rotation ticks, each row followed by its count of ticks
The counts run from 0 to 992.
[-0.72 -0.98 -1.49 -2.57 +1.74 +1.87 -0.47 +1.17 +2.01 -0.70 -0.95 -0.34 -0.28 -0.77 +0.11 -2.93 -0.58 -1.28 -0.07 -1.05 +0.10 -3.69 +2.37 +0.16 +0.58 -1.43 -0.75 -0.40 -0.37 +0.84 +1.40 +0.40 +1.32 -0.41 -1.67 -0.39 +0.47 -0.97 +0.77 +4.24 -1.36 +0.80 +5.01 -0.83 -1.97 -2.40 +2.66 -0.32 -1.19 -0.16 -0.21 +0.67 -0.52 +1.75 +0.38 +3.03 -1.56 +1.26 -0.91 -0.95 +1.43 -0.61 -1.14 -1.08 -3.23 -1.45 +1.32 +2.50 -1.07 -1.09 -0.23 +0.90 -1.93 -0.42 -0.41 +0.97 -0.89 -2.73 -0.89 +0.30 -1.01]
696
[-0.30 +1.04 -1.32 -2.05 +1.57 +2.61 -1.25 +0.86 +3.20 +0.15 -0.58 -0.71 +0.20 -0.23 -1.75 -4.07 -0.49 -1.31 +0.18 -1.91 -0.26 -3.70 +1.31 -0.28 +1.22 -0.70 +0.37 +0.55 +0.95 +0.82 +1.25 +1.41 +2.29 +0.49 -1.20 +1.86 -0.52 -0.21 +0.56 +2.64 -1.16 +0.61 +3.46 +0.73 -0.96 -2.56 +1.85 -0.16 -1.87 +0.30 +0.04 +1.88 +0.83 +2.01 +0.39 +2.63 -0.30 +1.97 -0.18 -0.60 +0.59 -1.05 -0.91 -1.58 -2.70 -0.68 +0.16 +2.38 -1.24 +0.00 -0.21 +0.06 -2.38 +0.04 -1.64 +1.29 -1.82 -3.87 -0.47 +0.00 -0.80]
125
[-1.18 -0.02 -1.82 -1.25 +1.63 +2.44 -0.44 +0.80 +2.86 -0.13 -0.70 +0.16 +0.00 -0.02 -1.14 -3.04 -0.32 -1.14 -0.02 -1.02 -0.55 -3.09 +1.48 -0.34 +0.63 -0.82 -0.53 +0.26 -0.04 +1.22 +0.30 +1.32 +2.08 +0.47 -1.44 +0.63 -0.76 -0.42 +1.14 +3.87 -0.24 +0.96 +3.88 +0.64 -0.91 -2.91 +2.72 -0.73 -1.84 +0.46 -0.08 +1.33 +0.34 +1.41 +0.33 +3.30 -1.27 +2.32 -1.00 -0.87 +1.29 -0.54 -0.80 -1.43 -3.09 -0.51 +0.11 +2.41 -1.25 +0.28 -0.63 +0.66 -3.24 +0.10 -0.98 +1.50 -1.16 -3.64 -1.03 +0.37 -1.00]
678
[+0.25 +0.05 -0.40 -3.35 +0.48 +2.35 -1.93 +1.60 +2.23 -1.01 -1.26 -1.25 -0.30 -0.84 -0.68 -4.15 -0.35 -1.35 +0.61 -2.39 +0.03 -2.30 +2.20 -0.43 +1.01 -2.21 +0.03 +0.04 +0.74 +1.44 +1.58 +0.72 +1.59 +0.22 -0.83 +0.57 +0.14 +0.74 -0.95 +3.56 -1.79 -0.13 +4.58 -0.42 -1.04 -3.19 +2.08 +0.75 -2.06 +0.00 +0.59 +1.02 -0.76 +1.04 +0.03 +2.80 -1.46 +0.50 +0.13 -0.37 +0.87 -1.26 -0.28 -1.02 -2.31 -0.39 +1.44 +1.08 -1.87 -0.27 +1.24 +1.33 -1.75 -0.34 -2.08 +0.18 -0.60 -3.40 +0.41 -0.27 -0.71]
924
[-0.83 -0.52 -0.97 -1.33 +1.55 +2.84 -1.55 +0.40 +1.81 -0.27 -0.50 -1.33 -0.10 -0.84 -0.28 -4.21 -0.58 -0.81 -0.34 -1.84 +1.25 -4.50 +1.84 +0.06 +0.70 -0.44 +0.79 -0.52 -0.06 +0.68 +1.43 +0.99 +1.43 +1.86 -1.88 +2.20 +0.05 -0.05 +1.36 +3.51 -2.81 +0.63 +3.45 +0.43 -0.27 -1.82 +2.79 +0.11 +0.20 -0.77 -0.34 +0.79 +0.58 +2.20 +0.69 +2.24 -0.50 +1.60 -0.34 -0.21 +1.27 -0.79 -1.15 -1.53 -2.50 -1.16 +1.05 +2.94 -0.83 -1.81 +0.10 -0.49 -1.14 -0.86 -1.23 +1.41 -1.62 -2.10 -1.63 +0.03 -0.91]
802
[-0.42 -0.90 -0.49 -1.75 +0.97 +1.71 -0.88 +2.22 +2.15 -0.91 -0.62 -0.59 -0.15 -0.58 +0.42 -3.16 -0.28 -1.02 -0.43 -1.51 -0.15 -2.83 +1.94 -0.65 -0.16 -1.92 -1.15 -0.72 -1.06 +0.80 +0.83 +0.73 +1.74 +0.44 -1.17 -1.06 +0.43 -0.45 +0.07 +4.26 -1.35 +1.08 +4.96 -0.41 -1.48 -2.80 +2.85 +0.06 -2.09 +0.37 +0.15 +1.12 -0.68 +1.50 +0.27 +3.09 -1.54 +1.35 -0.73 -1.15 +1.64 -0.46 -0.71 -1.50 -3.67 -0.37 +0.88 +1.93 -0.94 -0.37 -0.07 +1.62 -2.46 -0.10 -0.97 +0.64 -0.51 -2.82 -0.81 +0.24 -1.24]
606
[-0.91 -1.04 -0.87 -1.33 +1.56 +2.80 -0.73 +0.49 +1.45 -0.87 -0.48 -1.32 +0.36 -0.92 +0.70 -3.08 -0.25 -0.59 -0.61 -1.56 +1.53 -3.35 +1.98 +0.31 -0.60 -0.43 -0.11 -0.30 -1.50 +0.62 +1.28 +0.24 +1.82 +1.44 -2.20 +0.56 +0.25 -0.24 +2.21 +4.03 -2.10 +1.24 +3.91 +0.27 -0.89 -2.39 +2.73 +0.30 -0.49 -0.32 -0.08 +0.53 +0.07 +2.26 +0.59 +2.61 -1.33 +1.63 -0.65 -0.65 +2.75 +0.07 -0.88 -1.14 -3.47 -0.93 +1.18 +3.35 -1.26 -2.17 -0.41 +0.56 -1.23 -0.59 -1.28 +1.49 -0.99 -2.03 -1.28 +0.46 -0.74]
714
[-1.05 -0.62 -0.73 -0.95 +0.44 +3.12 -0.99 +1.17 +2.21 -1.24 -1.43 +0.26 -0.59 -0.24 -0.50 -3.59 -0.19 -1.23 +0.29 -2.09 -0.24 -2.08 +1.70 -0.57 +0.15 -0.91 -0.06 +0.17 -0.45 +2.17 +0.57 +1.19 +2.52 +1.05 -1.23 +0.01 -0.72 +0.91 +0.27 +4.36 -0.33 +0.05 +3.67 +0.10 +0.10 -3.76 +3.26 +0.35 -1.89 -0.20 -0.22 +0.42 -0.31 +0.10 +0.17 +3.30 -2.03 +1.50 -0.73 +0.04 +1.53 -0.45 +0.06 -0.86 -2.35 -0.10 +0.85 +1.68 -2.14 +0.29 +0.43 +1.34 -3.47 -0.18 -2.07 +0.69 -0.31 -3.22 -0.47 +0.29 -0.95]
591
[+0.10 +0.15 +0.49 -3.35 +0.72 +2.54 -2.05 +1.78 +2.00 -1.97 -0.49 -2.05 +0.32 -0.64 -0.37 -3.99 +0.68 -0.81 +0.35 -2.00 +1.64 -1.45 +2.17 -0.34 -0.33 -1.46 +1.08 -0.14 -0.45 +0.65 +2.12 -0.70 +1.13 +0.44 -1.86 +1.14 +0.53 +0.67 +0.47 +3.29 -2.39 +0.37 +3.80 -0.34 -1.51 -3.01 +1.78 +0.68 -1.63 -0.21 +1.16 +1.57 -0.21 +1.87 -0.10 +2.74 -1.46 +1.12 -0.62 -0.03 +1.50 -0.95 -0.46 -0.95 -2.90 -0.31 +1.24 +2.54 -2.07 -0.82 +1.13 +1.34 -0.38 +0.28 -2.23 +0.59 -1.17 -2.21 +0.27 +0.15 -0.63]
66
[-0.74 -0.64 -0.33 -1.47 +1.46 +2.90 -1.23 +0.68 +1.68 -0.80 -0.19 -1.72 +0.27 -0.79 +0.58 -3.76 -0.17 -0.72 -0.41 -2.08 +1.65 -3.62 +2.17 +0.26 -0.28 -0.05 +0.77 -0.24 -0.79 +0.15 +2.08 +0.28 +2.20 +1.52 -2.13 +1.40 +0.31 -0.18 +1.98 +3.46 -2.52 +1.07 +3.49 -0.01 -0.84 -2.26 +2.52 +0.47 -0.60 -0.60 +0.06 +0.95 +0.45 +2.40 +0.58 +2.01 -0.68 +1.59 -0.25 -0.12 +2.07 -0.16 -1.25 -1.37 -2.86 -1.13 +1.18 +3.59 -1.02 -2.24 -0.17 +0.17 -0.96 -0.43 -1.88 +1.08 -1.27 -2.05 -1.04 +0.39 -0.86]
163
[-0.61 -0.41 -0.55 -2.05 +1.21 +1.79 -0.72 +1.93 +2.30 -1.37 +0.12 -1.03 +0.48 -0.27 +0.02 -2.84 +0.53 -0.72 -0.24 -1.02 +0.77 -1.94 +1.76 -0.77 -0.98 -1.87 -0.66 -0.55 -1.81 +0.62 +0.82 -0.29 +1.12 +0.54 -1.94 -0.18 +0.08 -0.17 +1.11 +4.09 -1.25 +1.31 +4.49 +0.06 -1.61 -2.90 +2.57 -0.06 -2.06 +0.67 +1.09 +1.79 -0.24 +2.07 -0.01 +3.42 -1.74 +1.96 -1.42 -0.97 +2.19 -0.22 -0.74 -1.17 -4.06 -0.02 +0.69 +2.58 -1.49 -0.39 -0.33 +1.55 -1.55 +0.42 -0.86 +1.18 -0.88 -2.21 -0.57 +0.48 -0.98]
296
[-1.21 +0.26 -1.18 -2.54 +1.48 +2.20 -0.76 +1.04 +1.96 -0.97 -0.16 -0.89 +0.55 -0.25 -1.30 -2.48 +0.47 -0.93 +0.14 -1.13 +0.78 -1.25 +1.59 -0.48 -0.09 -1.44 -0.59 -0.14 -0.93 +1.16 -0.23 -0.41 +0.93 +0.47 -1.97 +0.57 -0.49 +0.74 +1.27 +4.07 -0.53 +1.38 +4.43 +0.76 -1.33 -3.24 +2.17 -0.55 -2.17 +0.62 +1.07 +1.99 -0.23 +1.80 +0.02 +3.64 -2.48 +1.90 -1.23 -0.85 +2.37 -0.23 -0.84 -1.06 -3.97 +0.35 +0.26 +2.13 -1.92 +0.20 -0.24 +1.64 -1.32 +0.39 -1.00 +1.81 -1.11 -2.42 -0.04 +0.54 -0.72]
535
[-0.41 -0.65 -0.66 -2.48 +0.84 +2.45 -1.04 +0.88 +1.33 -1.31 -0.66 -1.82 +0.41 -1.23 +0.14 -3.15 -0.08 -0.47 +0.00 -2.05 +1.78 -1.78 +1.83 -0.27 -0.69 -1.97 -0.56 -0.32 -1.66 +1.08 +0.73 -0.45 +0.65 +1.25 -1.85 +0.43 -0.08 +1.20 +1.18 +4.36 -1.96 +1.04 +4.30 +0.31 -0.66 -3.27 +2.17 +0.90 -1.35 +0.07 +1.13 +0.63 -0.61 +1.60 +0.39 +3.22 -2.15 +0.96 -0.43 -0.64 +2.90 +0.15 -0.32 -0.74 -3.36 -0.03 +1.73 +1.76 -2.46 -1.34 +0.39 +1.30 -0.79 -0.75 -1.66 +1.19 -0.33 -1.85 -0.07 -0.04 -0.41]
390
[-0.75 -0.90 -0.39 -1.70 +0.54 +3.63 -1.96 +0.53 +1.44 -1.59 -1.41 -1.22 -0.34 -0.79 -0.09 -4.02 +0.10 -0.53 +0.23 -2.27 +2.07 -1.91 +2.00 -0.07 +0.01 -0.79 +1.02 -0.18 -0.77 +1.69 +1.14 +0.05 +1.04 +1.81 -2.04 +1.70 +0.02 +1.59 +1.15 +4.23 -2.38 -0.07 +3.23 +0.35 +0.39 -3.18 +2.78 +0.71 -0.52 -1.15 +0.34 -0.09 -0.10 +0.80 +0.42 +2.80 -1.96 +1.22 -0.49 +0.16 +2.16 -0.56 +0.17 -0.61 -2.43 -0.29 +1.47 +2.00 -2.41 -1.19 +1.26 +0.67 -1.02 -0.65 -2.15 +0.98 -0.66 -1.95 -0.65 +0.01 -0.50]
484
[+0.26 +0.13 -0.16 -3.34 +0.87 +2.43 -2.06 +1.72 +2.31 -1.09 -1.16 -1.47 -0.15 -0.71 -0.57 -4.25 -0.25 -1.49 +0.31 -2.23 +0.37 -2.83 +2.29 -0.13 +1.00 -1.60 +0.35 -0.28 +0.97 +0.81 +1.93 +0.66 +1.67 -0.02 -0.85 +0.60 +0.72 -0.01 -0.87 +3.21 -2.16 +0.09 +4.56 -0.64 -1.56 -2.46 +1.84 +0.39 -1.77 -0.24 +0.29 +1.33 -0.49 +1.61 +0.02 +2.40 -0.94 +0.98 +0.25 -0.52 +0.69 -1.59 -0.50 -1.31 -2.74 -0.67 +1.15 +1.74 -1.28 -0.43 +1.24 +1.21 -1.46 -0.17 -1.96 +0.21 -1.25 -3.35 +0.01 -0.01 -0.99]
926
[-0.61 -0.39 -0.84 -2.33 +0.68 +2.96 -2.14 +0.48 +1.43 -0.79 -1.06 -1.73 -0.34 -1.31 -0.73 -4.61 -0.32 -0.75 +0.33 -2.57 +1.57 -3.10 +1.82 -0.44 +0.88 -1.71 +0.92 -0.43 -0.02 +1.57 +0.85 +0.49 +0.27 +1.93 -1.78 +2.40 -0.37 +1.64 +0.26 +4.07 -2.83 -0.11 +3.56 +0.47 +0.42 -2.70 +2.58 +0.61 -0.34 -0.99 +0.59 +0.37 -0.18 +1.15 +0.44 +2.86 -1.42 +0.71 -0.01 +0.17 +1.36 -1.15 -0.29 -0.97 -1.79 -0.21 +1.74 +1.40 -2.02 -1.13 +1.32 +0.00 -0.72 -1.09 -1.71 +1.02 -0.98 -2.17 -0.94 -0.44 -0.57]
248
[-0.14 -0.21 -0.30 -3.36 +0.63 +2.63 -1.95 +1.68 +1.89 -1.39 -1.49 -1.16 -0.44 -0.76 -0.41 -3.79 -0.02 -1.39 +0.33 -2.05 +0.63 -1.90 +2.31 -0.15 +0.80 -1.79 +0.06 -0.31 +0.51 +1.20 +1.37 +0.07 +1.20 +0.04 -1.08 +0.17 +0.65 +0.55 -0.83 +3.89 -1.66 -0.06 +4.96 -0.56 -1.32 -3.05 +2.07 +0.37 -1.81 -0.34 +0.33 +0.90 -0.86 +0.95 -0.02 +2.85 -1.82 +0.93 -0.02 -0.62 +1.24 -1.34 -0.07 -0.91 -3.03 -0.38 +1.37 +1.27 -1.95 -0.16 +1.46 +1.74 -1.28 -0.19 -1.75 +0.39 -0.91 -2.93 +0.17 +0.10 -0.96]
375
[-0.50 -1.09 -1.28 -2.53 +1.71 +1.68 -0.28 +1.13 +1.92 -0.95 -0.51 -0.80 -0.16 -0.96 +0.56 -3.12 -0.32 -1.09 +0.10 -1.21 +0.26 -3.87 +2.58 +0.33 +0.09 -1.60 -0.28 -0.24 -0.52 +0.88 +2.15 +0.30 +1.49 -0.40 -1.84 -0.25 +0.32 -1.00 +1.19 +4.24 -1.78 +0.74 +4.60 -0.90 -1.80 -2.29 +2.58 +0.27 -1.09 -0.24 +0.11 +0.62 -0.34 +2.13 +0.37 +2.82 -1.19 +0.74 -1.07 -0.52 +1.39 -0.27 -1.06 -1.08 -2.47 -1.76 +1.75 +3.02 -1.33 -1.63 -0.41 +0.41 -1.84 -0.56 -0.56 +0.88 -0.73 -2.55 -0.73 -0.08 -0.81]
147
[-0.76 +0.68 -0.52 -3.08 +1.83 +2.13 -0.82 +0.29 +2.12 -1.04 +0.72 -1.93 +0.75 -0.59 -0.85 -3.22 +0.23 -0.89 +0.62 -2.11 +0.82 -2.94 +1.97 -0.14 -0.04 -0.58 +1.01 +0.38 -0.22 +0.41 +2.01 -0.35 +2.10 +0.40 -2.08 +1.91 -0.64 +0.06 +2.00 +3.22 -1.55 +1.28 +3.53 +0.29 -1.64 -2.48 +1.68 +0.30 -1.90 +0.12 +1.23 +2.49 +0.46 +2.93 +0.19 +2.33 -0.89 +0.99 -0.64 +0.39 +1.69 -0.01 -1.84 -1.45 -2.07 -0.87 +1.14 +3.71 -1.54 -1.35 -0.63 +0.47 -0.65 +0.24 -1.77 +1.50 -1.40 -2.33 +0.44 +0.07 -0.50]
308
[-1.10 -0.51 -0.48 -1.11 +0.43 +4.03 -2.00 +0.55 +1.76 -1.33 -1.45 -0.57 -0.46 -0.58 -0.50 -4.09 -0.03 -0.79 +0.29 -2.63 +1.15 -1.98 +1.78 -0.31 +0.37 -0.10 +1.17 +0.18 -0.25 +1.93 +0.74 +0.96 +2.08 +2.02 -1.71 +1.64 -0.46 +1.60 +0.85 +3.95 -1.49 -0.14 +2.90 +0.42 +0.74 -3.52 +3.02 +0.89 -1.14 -0.93 -0.18 +0.31 -0.03 +0.21 +0.35 +2.84 -1.85 +1.37 -0.18 +0.51 +1.70 -0.71 +0.18 -0.74 -2.12 +0.03 +1.05 +1.91 -2.29 -0.49 +1.04 +0.88 -2.05 -0.33 -2.61 +0.82 -0.70 -2.65 -0.64 +0.17 -0.81]
813
[+0.18 -0.24 -0.31 -2.84 +1.09 +2.61 -1.70 +0.87 +2.00 -1.18 -0.69 -2.09 +0.29 -1.16 -0.07 -4.21 -0.13 -0.84 +0.29 -2.18 +1.61 -3.30 +2.27 +0.12 +0.03 -1.27 +1.09 +0.17 -0.13 +0.55 +2.64 +0.00 +1.36 +0.50 -1.89 +1.57 +0.39 +0.31 +0.88 +3.40 -3.07 +0.24 +3.46 -0.37 -1.22 -2.34 +1.86 +0.95 -0.75 -0.59 +0.65 +0.89 +0.04 +2.14 +0.35 +2.33 -0.68 +0.76 -0.34 +0.05 +1.43 -0.73 -0.68 -0.89 -2.12 -1.29 +1.79 +2.84 -1.85 -1.92 +0.74 +0.01 -0.52 -0.61 -1.98 +0.76 -1.08 -2.39 -0.24 -0.22 -0.49]
708
[-2.19 -0.85 -1.40 -1.64 +1.45 +1.78 -0.80 +0.33 +0.92 -0.66 +0.02 -0.83 -0.62 -0.81 -0.73 -2.81 -0.33 -0.76 +0.02 -1.74 +0.49 -3.34 +1.86 -0.54 +0.58 -1.72 +0.09 -1.36 -1.00 +1.47 -0.69 +0.57 +0.23 +1.94 -2.08 +1.03 -0.89 +0.82 +1.05 +5.11 -1.47 +1.25 +4.45 +0.39 -0.15 -2.45 +3.79 -0.46 -0.66 -0.76 +0.50 +1.45 -0.61 +1.65 +0.21 +3.41 -2.24 +0.71 -0.99 +0.00 +1.70 -0.56 -1.71 -1.83 -1.96 +0.13 +1.27 +2.06 -0.77 -0.80 -0.17 +0.72 -1.06 -0.75 +0.06 +1.68 -0.67 -1.45 -1.38 +0.31 -1.30]
881
[-0.86 -0.16 -0.30 -1.25 +1.02 +3.41 -1.92 +0.23 +1.67 -0.47 -0.40 -1.82 +0.16 -0.84 -0.09 -4.23 -0.56 -0.73 -0.33 -2.87 +1.24 -3.68 +1.57 +0.09 +0.43 +0.36 +1.08 -0.13 +0.07 +0.64 +1.39 +1.13 +2.70 +2.36 -1.45 +1.99 -0.06 +0.49 +1.08 +3.04 -2.34 +0.69 +3.22 +0.62 -0.06 -2.38 +2.49 +0.62 -0.70 -0.55 -0.32 +0.94 +0.41 +2.09 +0.68 +1.60 -0.47 +1.35 +0.56 +0.05 +1.82 -0.50 -1.20 -1.70 -2.32 -0.59 +1.02 +2.89 -0.89 -1.86 +0.14 +0.31 -1.26 -0.53 -2.48 +1.11 -1.36 -2.59 -0.89 +0.38 -0.80]
490
[-0.63 +0.03 -0.91 -3.36 +1.09 +3.01 -1.31 +1.01 +2.27 -1.48 -1.69 -0.30 -0.49 -0.46 -1.19 -3.41 +0.08 -1.38 +0.76 -1.90 +0.17 -1.77 +2.34 +0.19 +1.11 -1.30 +0.43 +0.33 +0.77 +2.05 +1.20 +0.16 +1.42 -0.43 -1.33 +0.61 -0.10 +0.65 -0.04 +3.93 -0.80 -0.25 +4.23 -0.47 -1.14 -3.34 +2.35 +0.08 -1.99 -0.48 +0.15 +0.54 -0.74 +0.49 +0.01 +3.23 -2.27 +0.96 -0.78 -0.15 +1.23 -1.04 -0.22 -0.53 -2.26 -0.73 +1.29 +1.67 -2.36 +0.23 +1.10 +1.25 -1.87 -0.06 -1.67 +0.58 -0.69 -3.21 +0.38 +0.22 -0.78]
137
[-0.33 +0.09 -0.14 -1.19 +1.18 +1.40 -1.00 +1.96 +3.05 -1.08 +0.71 -0.78 +0.10 +0.23 -0.72 -3.91 +0.46 -1.12 -0.07 -1.29 -0.38 -3.53 +1.61 -1.43 -0.64 -1.62 +0.71 -0.42 -0.83 +0.32 +1.53 +0.96 +1.89 +0.78 -1.91 +1.01 -0.37 -0.38 +0.62 +3.41 -1.84 +0.98 +3.20 +0.09 -1.13 -2.35 +2.85 -0.07 -2.06 +0.25 +1.15 +2.85 +0.47 +2.49 -0.10 +2.96 -0.31 +1.68 -1.55 +0.20 +0.28 -0.85 -1.27 -2.10 -2.26 -0.26 +0.19 +3.27 -0.51 -0.03 -0.66 +0.45 -2.44 +0.56 -1.00 +0.89 -1.14 -2.70 -1.02 +0.09 -1.47]
200
[-0.47 -0.54 -0.81 -1.89 +1.54 +2.44 -1.09 +0.60 +1.65 -0.32 -0.23 -1.84 +0.59 -1.11 +0.56 -3.66 -0.57 -0.61 -0.57 -1.94 +1.55 -3.88 +1.85 +0.22 -0.01 -0.66 -0.20 -0.35 -0.81 +0.22 +1.63 +0.35 +1.74 +1.39 -1.75 +1.00 +0.38 -0.33 +1.67 +3.54 -2.57 +1.32 +4.13 +0.23 -1.16 -2.10 +2.22 +0.47 -0.62 -0.01 +0.05 +0.82 +0.23 +2.71 +0.74 +2.16 -0.70 +1.42 -0.05 -0.72 +2.37 -0.06 -1.24 -1.33 -3.22 -1.06 +1.45 +2.97 -0.92 -2.34 -0.21 +0.20 -0.85 -0.79 -1.51 +1.38 -1.30 -2.23 -1.16 +0.02 -0.69]
712
